Each named move below is a turn or a mirror, shown by a few rows before and after it. Which moves, in which order, take the first row of each later pair to the second? The first pair is answered.
z812:
-18 -1 -20 22 21 -18 -9 17 -25 -11 15 16 -8 33 -8 3 -24  ->  -17 0 -18 23 22 -17 -7 18 -23 -13 18 13 -9 34 -8 -1 -17
30 -1 22 -24 2 -22 -6 -25 21 -5 -47 -57 -43 25 32 -51 -35  ->  4 -23 20 -31 -12 -23 -15 -64 -39 1 -48 3 21 -4 20 69 -9
0 -3 -22 8 19 -4 -7 -1 -20 -10 32 27 7 12 -3 4 -20  ->  10 0 -24 8 24 -6 -5 7 -10 -10 35 15 -1 18 -1 -18 -28
z162:
17 -14 -7 -4 -12 14 10 -15 -13 -23 -10 -13 33 9 22 4 14  ->  17 -11 -3 -3 -11 13 7 -16 -12 -22 -8 -13 33 10 26 5 14
-2 -58 -12 7 -44 -5 4 27 -1 24 65 66 18 -5 -11 28 17  ->  25 -13 37 -39 -73 5 32 18 47 39 4 -33 -33 -8 8 -29 31
17 14 37 -27 -15 1 17 -14 0 8 14 -13 -3 -37 7 3 15  ->  6 -4 17 -10 -4 -3 4 -10 -20 2 41 28 18 -34 1 22 13
z731:
1 -9 -1 -6 3 -36 17 15 12 26 37 17 -18 13 4 -39 -11  ->  -5 1 4 -9 23 -33 7 4 2 17 -2 -16 -22 25 7 -45 -25
-11 10 14 -16 15 -1 -10 -24 -24 -4 -53 -34 5 11 7 13 -12  ->  -11 -9 10 -18 -7 -6 -2 -24 -35 7 -22 16 28 -11 0 51 10
-56 -3 -6 26 52 1 -29 -1 -41 -47 -50 19 6 57 -12 12 -44  ->  -51 -24 -11 26 25 -7 -16 5 -48 -35 -4 75 30 37 -16 52 -21
5 1 9 -25 3 -8 -20 -43 -25 -8 -13 21 10 -23 6 51 9  ->  23 -4 5 -19 -20 -15 -2 -20 -2 -1 37 46 3 -30 6 32 17
Now pairs of rows:
Between the rows of a pair lie 2 to 3 moves.
8 26 3 20 26 0 -11 11 11 -26 -8 -21 -36 39 1 -52 -13  ->  -13 6 -18 39 44 -2 -28 6 -23 -37 6 23 -5 43 -6 -9 -19 -> z162, z731
-9 -10 -27 40 43 1 -29 35 -1 -23 -23 -40 -18 14 -4 -27 -33  ->  -13 2 3 1 17 10 -15 -5 -25 -10 -73 -55 8 -21 -2 42 1 -> z812, z162, z812
-24 -10 -30 25 56 -2 -30 -14 -44 -24 -20 15 10 24 -5 20 -29  ->  -6 17 23 -31 5 3 3 -37 -27 3 -68 -39 0 -6 9 31 10 -> z731, z162, z731
-6 0 -3 -7 4 0 -6 -20 -29 -10 -9 10 29 -13 -5 45 6  ->  22 22 22 -25 -20 0 17 -7 15 8 -8 -34 -5 -11 7 -11 15 -> z731, z162, z731
-6 3 -7 8 2 5 -3 1 -4 -4 -25 -3 -24 16 6 -18 -17  ->  -1 -2 -10 8 -6 4 3 8 7 1 -9 1 -27 16 6 -29 -18 -> z731, z731, z812
-38 -25 -19 29 35 -5 -19 7 -16 -14 5 21 9 25 -4 20 -20  ->  -24 2 7 3 28 1 -8 4 11 -8 -36 -46 -26 29 11 -21 -25 -> z812, z731, z162
-5 -10 -13 25 34 3 2 24 7 -27 17 53 5 13 -5 -3 -16  ->  -13 9 15 -14 21 8 8 -14 -14 -17 -47 17 16 -4 0 46 2 -> z162, z731, z731
-9 23 2 2 -17 -18 6 -3 -3 12 5 -9 4 -14 -32 51 13  ->  -9 10 -19 25 3 -22 -3 19 4 3 38 8 -2 6 -38 25 -6 -> z812, z162
-12 -7 5 -17 -13 -6 0 -19 -26 4 -23 2 19 -8 0 45 18  ->  -14 -22 -27 19 18 -8 -18 12 -15 -15 26 33 11 17 -9 3 -12 -> z812, z162
-9 -1 15 1 -19 17 6 -19 71 19 16 -16 -37 -17 4 -5 26  ->  -25 -2 -5 25 26 19 -21 -19 59 0 -4 -27 -44 11 1 -29 -12 -> z162, z731, z731
-3 -4 -16 22 23 -3 -13 18 4 -18 22 15 -14 26 -7 -26 -22  ->  -7 10 -3 8 27 0 -11 5 5 -19 -11 -20 -24 30 1 -32 -23 -> z731, z162
-12 7 10 8 25 9 6 8 -1 0 -32 -12 -13 26 13 -30 -17  ->  -19 6 21 -8 12 9 7 -12 -18 8 -52 -8 4 9 11 12 -3 -> z812, z162
-31 16 -14 -2 16 15 -52 -1 -68 -25 13 9 11 30 6 10 -24  ->  -7 9 -20 5 -17 9 -33 26 -35 -13 78 41 6 18 4 -13 -8 -> z731, z731
-10 14 2 -16 6 11 18 -23 -28 14 -38 -9 10 3 12 29 22  ->  3 11 7 -20 -17 10 35 -15 -16 22 -11 3 4 -9 12 27 36 -> z731, z162
42 -12 -24 -23 33 10 10 -19 -56 -16 -30 -75 -30 20 -7 18 3  ->  49 -15 -14 -36 5 8 26 -27 -56 -5 -19 -61 -17 -8 -7 45 28 -> z812, z731, z162
-4 12 32 -21 -9 1 8 -20 -12 4 -2 -14 5 -11 6 13 5  ->  3 -5 10 7 -3 -2 1 3 -6 1 46 23 4 1 3 -3 -7 -> z812, z162, z731
-3 12 -15 14 19 5 -2 22 32 -15 2 -37 -30 28 7 -76 -30  ->  1 25 12 -20 -4 10 8 0 29 -8 -38 -63 -30 10 14 -52 -9 -> z162, z812, z162
14 -33 -7 24 23 26 -25 35 3 -35 16 6 3 39 6 -37 -17  ->  -3 -40 2 3 8 28 -26 2 -34 -26 -1 30 43 9 0 48 9 -> z162, z812
15 20 2 -16 29 12 -7 1 9 -3 2 -3 -28 31 28 -48 -25  ->  -4 13 -10 -15 43 15 -27 -20 -28 -15 -20 10 1 28 23 6 -29 -> z731, z162
12 26 16 -14 -7 12 -1 1 0 -1 21 9 -30 14 31 -48 10  ->  5 16 3 5 8 9 -18 7 -11 -6 34 30 -22 21 23 -46 -2 -> z162, z812, z731
-15 -16 5 22 3 -12 6 8 18 -9 32 13 -4 27 22 -11 2  ->  -18 -18 13 8 -9 -14 9 -9 -1 1 19 21 12 9 21 34 16 -> z162, z812
16 -6 -16 18 12 -6 -5 8 -10 -7 41 34 -10 11 -10 4 2  ->  28 2 6 -9 -22 -6 15 1 5 12 29 18 -12 -13 -5 15 25 -> z162, z812, z731
14 22 2 -18 -26 -6 4 -7 17 12 31 -4 -8 4 14 -10 13  ->  -7 23 2 -26 -9 -2 -6 -33 -15 6 -8 -12 9 6 11 29 8 -> z731, z731, z731
-22 2 -8 4 34 -8 -23 -16 -32 -8 -30 -4 9 16 6 25 -14  ->  2 12 2 0 24 -8 -3 8 16 -1 -10 -34 -27 22 15 -43 -18 -> z162, z731, z812
43 1 0 44 18 16 -11 19 -22 -16 78 44 37 -26 -18 11 38  ->  57 23 13 39 20 20 -5 30 19 -14 63 -12 -6 -8 -8 -64 22 -> z731, z162
-1 1 0 1 -35 3 25 8 14 22 38 29 11 -15 -1 14 31  ->  2 2 -7 12 -27 2 25 20 23 22 47 24 -1 -5 0 -13 17 -> z812, z162
-8 -14 27 -11 9 6 -27 -22 -51 -4 -8 -16 -1 -26 3 59 19  ->  27 2 37 -11 -11 7 -3 13 15 5 27 -42 -45 -15 14 -35 18 -> z162, z731, z812
-2 38 23 -30 -2 17 -19 -21 27 10 -56 -63 -35 10 4 -32 -2  ->  14 7 13 -22 -61 4 10 5 44 37 51 34 -5 -26 -8 2 40 -> z812, z731, z731
7 -10 -11 19 -6 -5 -2 29 22 -4 53 36 -7 -4 -3 -20 -2  ->  -15 6 -13 19 38 3 -27 9 0 -25 -10 -7 -18 22 1 -30 -34 -> z731, z162, z731
4 2 25 23 27 5 12 21 9 30 -11 -22 3 17 -14 -3 -13  ->  3 2 29 17 23 5 13 11 7 32 -20 -24 7 9 -12 8 -8 -> z812, z162, z812
39 33 23 -9 -31 -7 -4 -3 29 17 5 -17 -30 -15 7 -49 17  ->  33 11 7 -2 -44 -13 -4 -5 6 21 41 41 2 -33 -3 -1 36 -> z812, z731, z162
18 -14 -18 8 22 -19 10 13 9 7 36 4 1 10 5 -15 -35  ->  23 -18 -10 -1 1 -19 20 7 10 18 44 18 15 -8 5 4 -16 -> z162, z812, z731
-15 -11 -34 20 35 1 -28 5 -47 -21 -4 20 22 14 -6 36 -27  ->  30 20 -3 -6 -4 1 12 34 32 2 13 -37 -33 2 8 -58 -12 -> z731, z731, z162
-11 -30 -33 49 15 4 -11 14 -23 -1 37 59 23 -15 -13 16 -12  ->  23 11 1 21 -6 11 16 25 36 11 12 -32 -35 -8 5 -74 -13 -> z731, z162
4 -13 -12 13 3 11 -21 21 -30 -7 37 13 -14 15 -4 -11 -42  ->  15 10 15 -10 -14 13 -7 10 -9 2 1 -36 -35 7 7 -31 -33 -> z812, z162
-29 -5 9 25 7 -2 -29 -36 -37 4 -15 14 45 2 19 23 11  ->  1 -5 7 34 -19 -7 -5 2 16 18 53 30 18 1 25 -36 19 -> z731, z731
-9 -2 -15 30 8 1 -16 21 1 -5 22 10 3 33 -7 -21 -11  ->  -7 15 4 9 11 4 -14 4 -1 -5 -28 -34 -4 29 1 -21 -10 -> z731, z731, z162
16 7 -31 -12 29 14 47 8 46 -2 22 -57 1 18 -22 -15 -5  ->  12 11 -21 -34 11 16 53 -21 20 8 -4 -50 24 -2 -25 40 18 -> z812, z162
-18 10 31 -13 -8 4 -22 -20 -2 6 -43 -41 -15 -11 7 -10 -14  ->  -24 -7 22 -11 -13 -1 -27 -32 -25 8 -29 -2 13 -22 0 39 -2 -> z731, z162
